(in the rows, 128 means zero)
Each path below is one point turned by a fixed rotation once a step. After each direction that follows a path, write how fast that rotation turns it, in degrees each step (0 if it stays still).
Each turn is a multiple of 5 degrees from 10 to 175, or 0.
Each row of a path follows its step; steps can be skipped.
path 1
step 0: [123 121 140 128 130 132 126 115 126 129 128 122 137 146 124 126 140 122
 128 130 110 122 123 124 128 142 121 120 119 130 116 121 131 133 119 127
 131]
step 1: [134 117 141 121 117 133 133 125 114 121 119 120 124 129 139 130 125 135
 126 112 122 124 127 123 116 126 132 123 125 119 132 127 120 138 121 141
 130]
step 2: [110 128 140 129 127 132 126 137 124 133 135 128 121 116 124 141 124 136
 114 136 127 114 132 121 116 121 144 132 124 126 128 128 121 131 131 129
 124]
step 4: [131 137 120 135 119 121 132 137 141 135 130 127 132 122 123 132 127 131
 133 124 117 136 127 134 137 128 132 119 131 125 141 127 119 105 126 141
 136]
step 5: [127 129 116 130 122 116 134 121 136 137 144 125 130 128 120 123 132 121
 122 129 125 115 123 139 124 141 118 117 128 124 122 135 125 125 112 119
 126]
step 6: [125 124 136 120 140 119 127 121 127 126 123 125 133 129 128 114 123 117
 134 111 122 127 129 133 127 120 127 114 127 119 119 126 122 141 117 123
 142]
step 7: [126 128 135 126 124 116 134 136 108 126 122 128 125 117 129 138 118 129
 135 132 140 115 120 126 132 120 128 119 131 126 128 113 118 139 129 128
 129]
step 8: [130 128 120 132 141 137 128 127 128 142 136 135 122 128 134 135 126 125
 128 141 140 119 131 120 116 109 134 125 136 126 117 118 135 125 135 130
 126]
step 9: [136 124 118 130 140 126 130 121 137 123 122 133 129 137 121 129 135 136
 132 137 118 128 130 134 138 120 139 125 124 126 141 109 141 120 137 136
 131]
step 10: [132 131 131 124 124 123 135 125 135 130 125 114 123 135 136 135 148 127
 132 141 127 126 126 132 129 135 118 120 121 131 138 130 129 113 114 139
 124]
step 11: [125 125 131 116 130 125 136 119 135 122 132 118 124 133 125 123 128 132
 114 122 130 129 141 138 106 131 125 116 129 133 135 138 134 139 121 125
 133]
Speeds:
[128 125 130 130 127 128 129 125 125 129 126 132 129 125 131 126 129 130
 130 128 126 122 130 126 126 123 129 131 123 128 127 126 131 125 131 133
 123]
55
[127 128 126 125 127 128 128 136 130 129 125 129 134 131 128 133 126 128
 128 128 131 127 127 126 127 124 133 128 131 128 127 128 128 129 131 126
 125]
70
path 2
step 0: [135 124 132 120 137 119 126 120 128 138 133 123 132 116 120 129 145 121
 114 142 132 130 132 139 132 113 120 125 124 128 125 125 127 120 122 136
 128]
step 1: [125 139 138 130 141 133 130 121 129 137 117 129 122 115 137 129 147 127
 128 123 134 120 119 129 133 139 141 130 128 122 134 119 129 131 124 130
 120]
step 2: [126 124 139 117 132 133 122 121 129 120 132 135 132 119 136 124 131 133
 129 134 125 131 134 133 133 126 136 135 122 133 112 143 122 130 117 121
 111]
step 3: [117 112 141 131 136 138 127 130 131 122 131 127 128 114 135 140 135 120
 123 133 115 133 132 119 120 132 123 119 134 134 128 118 132 129 133 134
 118]
step 4: [121 122 129 137 127 126 137 109 132 124 136 121 127 122 117 121 138 139
 115 125 131 134 130 120 139 125 128 121 130 124 127 126 138 125 114 123
 118]
step 5: [141 132 130 130 139 130 127 117 133 128 132 128 122 121 128 126 133 136
 117 119 117 120 127 140 133 137 124 116 124 144 133 128 121 128 139 132
 113]
step 6: [116 136 141 118 130 133 131 118 123 120 122 121 133 129 144 128 125 135
 121 124 140 122 127 128 129 123 114 122 128 138 121 122 129 131 128 115
 122]
step 7: [125 114 132 129 125 123 122 132 131 127 140 136 126 131 144 132 133 147
 123 130 132 127 124 119 135 126 118 133 129 134 133 124 121 130 126 144
 113]
step 9: [136 134 132 133 133 119 130 120 120 137 141 128 132 128 136 139 148 129
 123 122 138 125 119 130 120 130 129 126 112 130 128 126 132 115 129 124
 119]
step 10: [132 117 139 123 147 139 111 130 121 123 121 128 136 126 134 119 129 132
 121 125 142 129 121 137 137 136 131 133 127 124 131 129 124 123 126 121
 123]
step 11: [122 131 131 121 133 125 122 135 133 125 133 133 135 102 140 135 135 132
 115 141 128 137 126 118 129 124 126 128 118 130 121 125 121 126 126 130
 133]
Speeds:
[129 132 127 131 125 122 129 127 128 127 132 129 130 128 130 127 129 128
 126 130 127 130 130 126 130 119 127 131 122 127 124 132 127 128 126 125
 127]
160
[128 130 126 126 130 128 125 123 125 129 123 126 125 128 128 134 128 130
 126 124 126 125 131 131 130 128 129 136 126 127 129 127 126 126 131 124
 128]
85
[125 130 129 123 131 128 132 130 126 131 125 127 128 129 131 131 127 126
 122 130 121 130 125 129 127 127 126 124 126 127 127 129 132 128 131 129
 131]
135
[129 128 129 127 132 125 129 124 128 124 134 126 129 124 132 131 125 128
 122 129 131 126 126 130 126 127 131 128 134 126 130 128 127 129 127 130
 123]
0
